arr =
128,127,125,128,130,131,128,128,136,125,127
117,139,132,132,136,130,136,132,128,130,146
116,145,131,120,143,140,148,126,123,123,142
121,110,139,132,124,129,122,133,119,122,128
129,128,129,128,128,127,128,128,127,127,127
128,132,129,128,126,131,126,130,129,126,128
126,121,132,129,127,128,126,129,125,125,128
127,129,128,128,129,128,128,128,128,128,129
127,124,130,129,127,128,127,129,126,127,128
128,128,128,128,128,128,128,128,128,128,128
127,128,127,128,129,129,128,128,129,129,129
111,152,133,117,149,144,156,125,121,122,148
137,115,126,134,117,120,113,130,132,131,118
129,135,132,126,125,126,126,133,121,133,130
140,111,125,135,113,116,108,130,133,133,114
Rows and columns are counted from 1.
row 1 col 1 => 128
row 6 col 3 => 129
row 10 col 11 => 128
row 5 col 3 => 129
row 2 col 8 => 132
row 15 col 5 => 113
row 15 col 8 => 130
row 7 col 4 => 129
row 13 col 10 => 131
row 11 col 11 => 129
row 8 col 6 => 128
row 5 col 5 => 128
row 1 col 11 => 127
row 10 col 6 => 128
row 6 col 7 => 126
row 6 col 2 => 132
row 7 col 1 => 126
row 3 col 2 => 145
row 2 col 5 => 136
row 12 col 2 => 152
row 1 col 2 => 127
row 9 col 6 => 128
row 12 col 3 => 133
row 10 col 2 => 128
row 14 col 5 => 125
row 8 col 5 => 129
row 4 col 3 => 139
row 11 col 1 => 127
row 2 col 6 => 130
row 7 col 11 => 128
row 3 col 5 => 143
row 4 col 4 => 132
row 14 col 11 => 130

X =
[[151 146 119 132 137 137 134 139 130 129 154 130 134 131 132 127]
 [126 140 143 125 126 140 145 132 139 149 145 145 152 143 131 121]
 [135 130 141 146 141 132 132 138 140 133 119 135 129 138 139 151]
 [123 140 144 126 124 140 147 132 138 148 142 148 154 143 130 123]
 [120 132 148 137 131 134 140 134 139 144 124 145 143 143 134 138]
 [118 135 151 127 124 139 147 131 142 152 136 149 154 145 132 125]]
Rows and columns are counted from 1.
(1, 1) -> 151
(6, 12) -> 149
(1, 8) -> 139
(5, 5) -> 131
(2, 2) -> 140
(1, 12) -> 130
(1, 5) -> 137
(2, 9) -> 139
(2, 12) -> 145
(3, 2) -> 130
(6, 4) -> 127
(2, 1) -> 126
(3, 1) -> 135
(2, 5) -> 126
(6, 6) -> 139
(1, 9) -> 130
(2, 11) -> 145
(3, 16) -> 151
(2, 14) -> 143
(6, 16) -> 125
(5, 3) -> 148
(5, 11) -> 124
(2, 16) -> 121
(4, 13) -> 154
(5, 8) -> 134
(4, 1) -> 123
(1, 11) -> 154
(3, 4) -> 146
(4, 12) -> 148
(4, 6) -> 140
(6, 3) -> 151
(5, 10) -> 144

M =
[[122 121 130 127 115 142 120 129 138 139]
 [123 135 139 133 134 129 128 131 107 123]
 [121 123 132 129 118 143 117 131 134 139]
 [119 128 140 133 123 144 119 132 119 134]
 [132 136 133 130 138 118 136 128 112 118]
 [137 130 116 124 136 114 137 124 135 121]
 [123 122 129 128 118 142 120 128 139 139]
 [124 137 141 132 133 129 129 133 107 124]
 [126 137 139 133 136 127 129 132 106 122]
 [118 125 138 132 120 145 118 133 127 138]
 [129 137 134 130 139 121 133 130 109 120]
 [124 135 138 133 135 127 129 131 108 124]
 [125 120 125 126 116 138 122 128 145 138]
 [138 124 114 122 130 117 133 124 145 126]
 [130 121 118 122 122 127 129 124 151 133]
 [123 135 139 133 135 132 126 131 108 125]]
Indices start at 1.
(1, 1)	122
(12, 4)	133
(10, 8)	133
(9, 6)	127
(15, 1)	130
(2, 2)	135
(16, 3)	139
(5, 5)	138
(6, 3)	116
(16, 6)	132
(13, 8)	128
(6, 7)	137
(15, 7)	129
(13, 1)	125
(12, 1)	124
(4, 10)	134
(2, 6)	129
(5, 7)	136
(8, 5)	133
(14, 8)	124
(1, 5)	115
(1, 2)	121
(6, 5)	136
(5, 6)	118
(5, 1)	132
(15, 6)	127
(16, 9)	108
(6, 2)	130
(7, 4)	128
(11, 10)	120
(7, 5)	118
(3, 2)	123
(10, 6)	145
(7, 3)	129

grid =
[[107 143 128 139 150 158 145 106 109 103 149 146 151 152 114 111]
 [154 147 107 154 141 138 107 150 144 101 144 149 139 146 147 125]]
Indices start at 1.
row 1 col 1 = 107
row 2 col 16 = 125
row 1 col 12 = 146
row 1 col 11 = 149
row 1 col 6 = 158
row 1 col 2 = 143
row 1 col 14 = 152
row 1 col 16 = 111
row 2 col 3 = 107
row 2 col 12 = 149

x =
[[120 128 122 122 134 115 123 118 132 134]
 [125 139 122 142 147 133 137 144 124 147]
 [126 116 127 118 138 121 122 115 127 116]
 [127 133 133 128 131 135 132 143 126 139]
 [123 130 122 143 133 141 134 133 123 127]
 [136 135 134 129 126 131 132 143 128 135]
 [135 127 130 125 103 122 122 114 134 117]
 [129 138 123 133 117 120 127 123 133 137]
 [120 118 130 123 132 137 127 126 124 118]
 [131 129 135 120 143 130 131 145 124 138]
 [120 125 125 115 151 110 123 122 130 140]
 [135 129 117 145 129 128 131 119 126 119]
 [135 130 126 145 124 144 135 135 123 120]
 [116 126 125 135 110 140 127 120 128 119]]
Indices start at 1.
row 1 col 1 => 120
row 13 col 8 => 135
row 7 col 3 => 130
row 2 col 3 => 122
row 14 col 10 => 119
row 6 col 1 => 136
row 6 col 7 => 132
row 7 col 8 => 114
row 3 col 8 => 115
row 7 col 4 => 125
row 4 col 5 => 131
row 12 col 1 => 135
row 9 col 3 => 130
row 2 col 2 => 139
row 9 col 4 => 123
row 6 col 4 => 129
row 14 col 8 => 120
row 4 col 9 => 126
row 9 col 10 => 118
row 8 col 2 => 138
row 14 col 7 => 127
row 1 col 5 => 134
row 13 col 6 => 144
row 12 col 8 => 119
row 9 col 9 => 124
row 14 col 9 => 128
row 13 col 7 => 135
row 12 col 3 => 117
row 4 col 10 => 139
row 9 col 7 => 127
row 7 col 9 => 134
row 4 col 3 => 133
row 4 col 2 => 133
row 4 col 7 => 132
row 9 col 5 => 132
row 3 col 9 => 127

B =
[[124, 154, 112, 129, 126, 146, 121, 131, 134, 133, 147],
 [138, 132, 108, 134, 145, 137, 114, 130, 120, 145, 113]]
Indices start at 1.
(1, 1) -> 124
(1, 8) -> 131
(1, 6) -> 146
(1, 11) -> 147
(2, 8) -> 130
(2, 10) -> 145
(2, 2) -> 132
(2, 1) -> 138
(1, 2) -> 154
(2, 7) -> 114
(2, 6) -> 137

a =
[[101 139 120 133]
 [137 138 143 126]
 [127 138 126 125]
 [148 124 134 125]
 [120 130 128 128]
 [148 127 143 123]]
Indices start at 1.
(1, 1)	101
(4, 2)	124
(1, 3)	120
(3, 4)	125
(4, 3)	134
(2, 2)	138
(6, 3)	143
(3, 2)	138
(6, 1)	148
(1, 4)	133
(4, 1)	148
